In the rows, 128 means zero.
Named moves, each a turn or a mirror, and the order they were made in; the first pair answered:
J_283:
[ 90 124 150 121 119 136 138 169 132 128  93 146 130 133 108 120 157 132
 130 117 146 101 126  74 173]  ->  [ 88 121 152 120 122 138 131 167 131 125  90 147 129 132 109 115 160 134
 127 118 142  99 128  76 171]
[138 149 149 134 108 127  76 130 152 113 135  81 150 123 105 161 184 163
 162 150 138 156  85 109 146]  ->  [137 137 133 126 155 112  98 110 135 118 143 150 152 109  78 115 184 135
 139 181 121 160  69 109 157]
[109 158 156 108 172 107 102 152  94 140 128 180 120 122  87  91 150 128
  82 140 122 102 135 135 143]  ->  [112 178 177 117 110 129  77 175 112 131 120  96 116 134 120 147 143 163
 111 103 145  99 149 132 130]
[110 125 167 103 105 157 108 128 138  90  98 110 129 152  74 151 160 168
 133 123 181 133 151  83 143]  ->  [106 112 149  96 147 143 128 111 123  98 103 164 134 145  50 109 160 144
 114 151 163 136 140  80 151]
J_506:
[116 135 137 152  56 148  66 141 152 137 134  79 171 114 123 129 115 147
 102  98 128  77 134 100 124]  ->  [126 121 139 148  44 131  72 141 165 140 142  70 165 118 140 135 113 145
 109  97 125  84 125 116 122]
[107 130 148  96 111 155 112 114 133 136 110 141 141 119  74 101 202 140
 109 158 147 140 106  86 160]  ->  [142  79 153  94  72  98 145 120 158 152 132 104 118 145 123 117 186 125
 133 142 120 159  81 140 152]
[150 160 140 133 123 101  89 104 138 132 110  95 143 155  99  85 148 147
 115 151 139 156 121 178 114]  ->  [145 163 137 137 127 107  83 104 136 129 107  92 142 159  98  85 156 150
 112 155 137 154 122 173 115]
[160  92 132 111 143  77 161 124 109 100 114  95  78 113 173 152  83 132
 106  97 120 110 164 126 110]  ->  [134 132 128 115 176 124 135 120  88  84  98 124  94  98 134 141 102 143
  88 103 141  94 188  85 119]
J_783:
[127 119 127 155 136 147 117 104 130  80 123  84 102 105 132 180 124 165
 143 153 122 124 129 135 124]  ->  [ 86 134 116 156 119 151 101  99 139 110 110  83 125 104 152 161 119 153
 129 139 138  92 150 147 139]
[116 181 131 154 129 109 102 148 139 157 102 153 162 117 148 101 114 157
 113 164 130  90 127 185 140]  ->  [167 150 158 149 138 102 126 167 152 118 118 135 130 119 107 121 150 170
 136 186 120 148  78 150 140]
[137 107 118 119 147  99 186 136 133 113 142 119  73 131 156 155 125 127
 121 148 114 119 127 122 118]  ->  [ 85 121 111 119 117 100 167 133 148 155 119 125 106 125 179 134 121 114
 106 128 132  78 140 138 139]
[135 107 146 112 159 123 166 164 107 121 122 145 104 136 112 135 131 119
 130 136 119 135 105  88 144]  ->  [ 98 127 124 117 162 126 150 145  91 146 114 158 124 133 146 116 103 107
 109 124 125  97 144 108 136]
J_499:
[146 109 121 135 159 105 131 113 117 124 148 134 122 124 137 135 115 116
 126 143 115 129 140 140  95]  ->  [157 109 129 130 149 110 130 126 126 110 152 118 120 126 118 148 127 127
 135 140 119 143 126 127  99]
[139 109 125 132 125  71 146 151 132 143 105 176 112 108 125  90 149  94
  81 173 112 141 125 172 142]  ->  [159 113 140 130 121  85 140 167 143 120 108 153 111 105  98 109 172 112
  99 177 117 170 104 147 147]
[174 126 131 124 120  85 166  89 137 155 125 111 142 126 151 160 128 130
 136 120 121 178 146 136  81]  ->  [172 132 121 124 135  89 157  80 134 158 124 128 152 127 148 150 125 126
 130 123 121 178 152 144  79]
[ 89 158 117 146 112 116 100 103 136 142 155 152 162 116 130  94 114 116
 107 140 134 127 138 168 113]  ->  [123 151 152 144  91 134 105 135 161 103 157 102 144 117  99 129 151 146
 136 138 144 170 102 129 123]
Pairs:
Between the rows of a pair lie two moves.
[123 107 137 134 114 119 122 146 139 139 117 131 134 137 132 119 150 119
 137 116 132 128 103 122 151]  ->  [146 105 127 135 153 114 126 127 117 127 129 151 120 134 124 116 137 122
 138 133 116 148 108 124 127] -> J_499 J_783
[ 96 124 127 135 113 122 138 126 123 147 121 144 139 131 149 115 112 111
 118 124 135  99 128 138 144]  ->  [134 150 129 143 158 148 116 111 105 111 129 155 142 124 108 115 125 129
 118 142 131 139 133 120 121] -> J_499 J_783
[166  75 122 171 210 143 128 151  79 145 107 156  92 130 115 136 136 113
 103 161 121 107 136  86 145]  ->  [141 104 134 179 139 169  90 167  99 154  90  86 108 140 160 178 123 136
 119 109 154  73 165 102 140] -> J_283 J_783
[128 148 125 145 164 133 140 125  86  87 125 120  83 130 144 148 101 138
 126 111 115 119 165 108  84]  ->  [ 71 172 130 137 126 156  98 124 125 132  95 147 151 116 113 108 152 126
 115 111 146  93 134 104 149] -> J_783 J_499
[ 81 146 108 129 171 157 142 125  82 125 111 174 116 114 127 108  96 117
  91 132 138  75 165  95 124]  ->  [ 89 168 117 134 160 183 121 135  82 104 109 142 116 116 126 140 103 143
 106 119 150  86 174  81 113] -> J_499 J_783
[103 109 121 110 172 162  99 128 111 135 171 107 112 104 104 156 141 144
 106 144 138 116  83 128 128]  ->  [108  92 107 110 171 134 109 119 116 156 177 109 113 110 133 147 120 122
 103 143 126 111  87 165 127] -> J_506 J_499
[ 99 133  89 141 130 123 128 109 143 149 142 170 151 126 118  80 124  75
 135 137 117 105 158 169 155]  ->  [ 91 169 110 150  89 160  95 129 150 130 126 106 154 127 133 129 128 108
 152 107 145  97 180 152 146] -> J_283 J_506
[ 78 133 135 114 171 150 124 148 135 158 103 157 174 108 116  73 166 107
 104 163 188 104 109 102 207]  ->  [177 133 148 137 207 157 141 151  89  73 145  78  91 122 135 165 120 162
 148 160 158 173 140  92 104] -> J_283 J_783
[141 163 116 146 127 149 146 133 118  74 137 126 103 102 103 184 120 150
  97 156 152 136 135  87  88]  ->  [127 170  96 147 148 147 138 114 105  87 140 155 115  97 109 160 102 138
  80 158 149 121 150  97  83] -> J_499 J_499
[ 74 123 153 119  88 151 151 193 129 118 111  96 118 119 107 148 158 154
 131 114 163  89 119  60 159]  ->  [ 86  80 117 123  80  72 174 150 131 172 139 127 123 134 185 114 106 106
 116 106 127  73 126 166 138] -> J_499 J_506
[100  90 115 121  47 103 140 159 103 137  95 140 149 112 187 127 129 111
 111  94 144  81 105 146 152]  ->  [149  91  84 123 145  96 147 113  56 103 126 198 128 106 160 106 104 105
  91 131 109 123 119 158 103] -> J_783 J_499
[115  89 101 114 150  57 173 150 144 130 161 175 124 118 103  87 108  65
  95 145 131  76 132  82 160]  ->  [132 113 139 129  64  84 147 184 165 111 148  55 104 133 141 174 104 116
 140  94 156  84 140  78 142] -> J_783 J_283
[139  91 147 120  83  99 142 155 177 132 138 120 137 115 127 145 140 131
 117 123 115 155  83 151 137]  ->  [133 142 124 128 169 151 118 123 107  90 134 159 133  94  92 143 112 151
  88 139 117 149 148 108  93] -> J_506 J_783
[115 124 124 123 136  96 153 162 143 152 127 179 133 105 114 109 146  74
 114 158 126 108  82 121 161]  ->  [103 176 105 135 133 128 102 134 130 166 119 169 176 102 139 109 114  87
 111 136 141  92 133 147 138] -> J_283 J_499
[135 112 112 137 196 144 161 120  96 118 140 183 100 108  96 101 113 122
 115 158 110 119 139  96 115]  ->  [142 100 131 133 180 144 164 135 118 112 139 175  97 108  75 107 144 130
 124 161 114 137 111  82 132] -> J_783 J_783
[131 135 125 133 150 122  88  93 147 148 127 179 144 135 104 107 109 111
  98 179 108 138 143 129 138]  ->  [146  98 151 127 121 106 129 135 164 129 132 149 107 140  94 132 138 118
 121 179 105 161 104 108 158] -> J_499 J_283
[145 160 135 131 146 162  90 126 113 108 128 110 129 126 109 146 120 148
 130 118 133 138 162 109 103]  ->  [148 155 143 129 139 159  91 136 124 101 124 101 127 125 101 153 137 147
 137 120 135 146 143 102 114] -> J_783 J_783
[170 151 165 115 102  99 127 139 173 156 167 107 139 179 155 149 125 133
 179 112 151  97 127 176 109]  ->  [192 161 167 108 121 118 114 135 177 135 166 110 147 175 122 152 147 147
 189 125 151 126 113 159 112] -> J_499 J_499
[113 132 144 132 124 157 138 164 110 145 102 119  96 143 173 174 105 116
 168  91 110 111 148 127 124]  ->  [108 158 153 122 137 182 107 155 137 146  97 154 145 129 108 141 159 115
 168 115 121 131 109 103 163] -> J_499 J_783
[142 118 113 120 141 101 120  85 136 149 134 170 170 126 124  98 131 104
 142 144 128 154 101 164 138]  ->  [151 130 141 131  88 114 105 108 152 133 134 100 161 137 142 150 130 135
 170 115 143 158 111 159 123] -> J_783 J_283
[146 115 123 127  67 171  85 131 179 163 106  78 108 133 103 132 115 163
 187 108 142 132 109 120 138]  ->  [100 122  98 132  80 166  83 114 151 195  96 114 123 132 132  98  79 143
 159  99 137  79 152 135 138] -> J_506 J_499
[117 154 118 114 122 133 113 123 128 142 132 144 147 125 151  98 120 106
 109 116 138 114 168 139 150]  ->  [120 136 130 115  90 122 131 149 139 137 132 114 124 134 169 123 118 113
 121 103 142 113 154 133 155] -> J_499 J_499
[ 80 159 116 116 123 152 107 100 116 155 104 159 169 120 138 100 104 119
 105 124 137  94 160 143 130]  ->  [ 75 130 135 119  74 134 133 136 137 155 102 113 138 129 173 134 101 125
 118  99 139  81 146 143 135] -> J_499 J_499
[125 130 136 135 113 115 141 129 136 110 118 123 125 153 146 126 161 136
 139 118 143 111 108 146 137]  ->  [138 131 132 134 144 113 136 122 133 101 120 141 127 152 126 117 169 130
 136 131 134 123 101 143 133] -> J_499 J_783
[111 102 107 130 116 124 138 140  99 146 149 108  95 102 144 133  74 144
 124 153 135 114 141 144 112]  ->  [ 97  92 117 120 108 118 144 152 126 161 142 132 111  98 112 108 110 132
 121 166 139 116  96 132 154] -> J_783 J_283
[115 137 152 132 130 170  99 138 112  85 114 123 100 129 103 106 146 178
 100 124 143 115 136  61 134]  ->  [129  98 128 141  95 106 118 122 119 130 136  99  85 147 197 111  92 150
 108  98 118  96 150 148 109] -> J_506 J_783
[ 98 129 114 126 103 123 126 117 143 153 122 144 132 134 111 116 137 125
 135 127 128 118 116 141 141]  ->  [100 134 105 132 121 124 128 102 126 150 129 148 132 136 119 113 116 121
 130 129 124 113 138 148 119] -> J_783 J_783
[118 138 128 158 144 115 174 105 120 120 148 152 152 115 114 139 119 124
 146 165 107 103  84 130 159]  ->  [113 144 120 161 149 111 172 101 110 119 149 146 146 119 135 147  93 124
 142 156 106  91 110 139 141] -> J_499 J_783
[119 145 105 158 166 151  98 131  92 126 123 134  97 145  91 144  77 114
 132 108 138 114 158 133 110]  ->  [151 130 118 157 169 148 112 140 104 101 132 127  77 147  68 155  94 121
 148 116 134 142 128 116 117] -> J_783 J_783
[137  65 131  94 132  92 149 154 159 149 103 148 136 124 145  89 142 104
 125 153 116  96  90 158 152]  ->  [118 122 152 101 102 152 100 174 158 122  77  86 152 118 143 139 146 151
 135 115 156  76 125 119 146] -> J_506 J_283
[109 154 107 116 129 180  84 119 128 108 115  71 161  99 111 156 135 134
 132 119 165 119 154 109 125]  ->  [161 110 113 113 108 133 117 128 146 102 143  40 127 120 132 175 129 129
 158 118 139 156 123 141 111] -> J_783 J_506
[116  89 162 173 134 114 133 136 149 131 133 106 134 143  92 170 163 118
 147 106 148 128 122 109 134]  ->  [111  91 135 180 186 105 133 101 114 138 142 150 134 141 107 148 125 100
 121 118 131 115 160 129 110] -> J_283 J_783
[102 112 135 120  89 117 131 124 160 161 122 139 156 121 132 102 136 113
 118 118 142 111  99 130 165]  ->  [126 109 137 117  96 112 128 113 166 158 126 140 160 123 123 100 143 114
 129 126 132 136  90 138 164] -> J_499 J_506
[112 120 122 127 157 139 102  86 104 136  96 147 103 121 111  93 130 149
  90 160 121  96 135  90 148]  ->  [132  77 126 130 106  87 130  94 136 160 114 117  91 141 158 101 120 134
 111 143 109 105 104 139 146] -> J_506 J_783
[153 142 109 135 160 136 100 100 146 136 174 143 132 116 135 103 108  74
 134 127 103 153 129 153 107]  ->  [170 119 128 131 149 128 127 119 153 125 179 130 113 119 116 117 133  78
 145 132 101 175  94 130 121] -> J_499 J_283
[120 125 113 122 141 154 107 100 137 157 120 183 125 117  80  89 146 144
 111 207 131 104 138 128 178]  ->  [177  78 124 124 126 104 141 104 145 149 149 153  87 135 111 112 134 141
 138 211 101 140 112 163 157] -> J_783 J_506
[124 116 146 139  88 111 146 148 155 137 103  95 129 131 147 146 129 127
 132 108 137 126 115 133 145]  ->  [135 131 118 140 126 100 134 103 140 159 116 143 154 132 146 107 113 102
 116 124 119 127 130 172 125] -> J_499 J_506
[ 89 104 124 118  64 112 172 121 117 148  93 113  89 138 151 152  93 128
 143 124 115  89 127 136 181]  ->  [ 96 108 108 119  81 110 170 106  99 145  99 115  84 136 165 154  75 130
 137 123 106  91 145 141 161] -> J_783 J_783
[ 58 164 129 107 167 176 116 119  88 113 115 117 101 104 117 136 122 154
 119 103 115 115 141 123 125]  ->  [ 95 110 149 101 108 119 152 146 130 128 135  77  84 122 143 148 142 141
 156 103  99 143  83 159 143] -> J_783 J_506
[104 130 139 133 137 164 140 154  87 110 113 105  85 121 165 162  94 148
 118 107 143  89 180 102  99]  ->  [130 119 151 124 171 161 154 155  94  82 122 132  78 114 102 151 132 154
 121 142 129 135 134  69 113] -> J_283 J_499
[130  92 141 134 107  87 181 172 145 133 125  95  90 128 171 160 112 131
 141 107 112 120 115 147 129]  ->  [171 121 156 128 133 119 155 165 148  94 127  98 102 121 103 163 157 157
 148 132 115 178  92 107 135] -> J_499 J_499
[154 126 153 140 119 124 144 121 124  99 130 125 107 131 116 133 171 144
 126 150 105 108 132 104 140]  ->  [134 130 154 133 102 127 136 123 137 116 125 127 125 132 120 128 180 142
 125 143 115  94 126 107 158] -> J_783 J_783
[ 81 142 146 119  66 140 119 149 132 138  90  93 120 121 135 126 117 140
 130 106 172  63 115  96 183]  ->  [104 127 147 108 119 136 138 137 127 121 104 146 118 106  74  96 154 129
 118 145 154 105  78  68 197] -> J_283 J_499
[100 121 120 123 122 110 140 122 134 144 127 152 144 126 118 114 121  97
 112 129 119 111 124 141 144]  ->  [132 115 147 126  96 123 136 145 142 111 133  95 121 136 118 162 131 126
 140 119 119 144 107 124 132] -> J_783 J_283
[196 101 129 119 159 103 145 119 114  85 171 127 120 140 106 134  98 126
 134 178  95 206 150 132  89]  ->  [179  99 111 118 171  97 143 104 105 105 170 150 127 137 127 117  76 111
 125 179  92 184 170 149  80] -> J_499 J_499
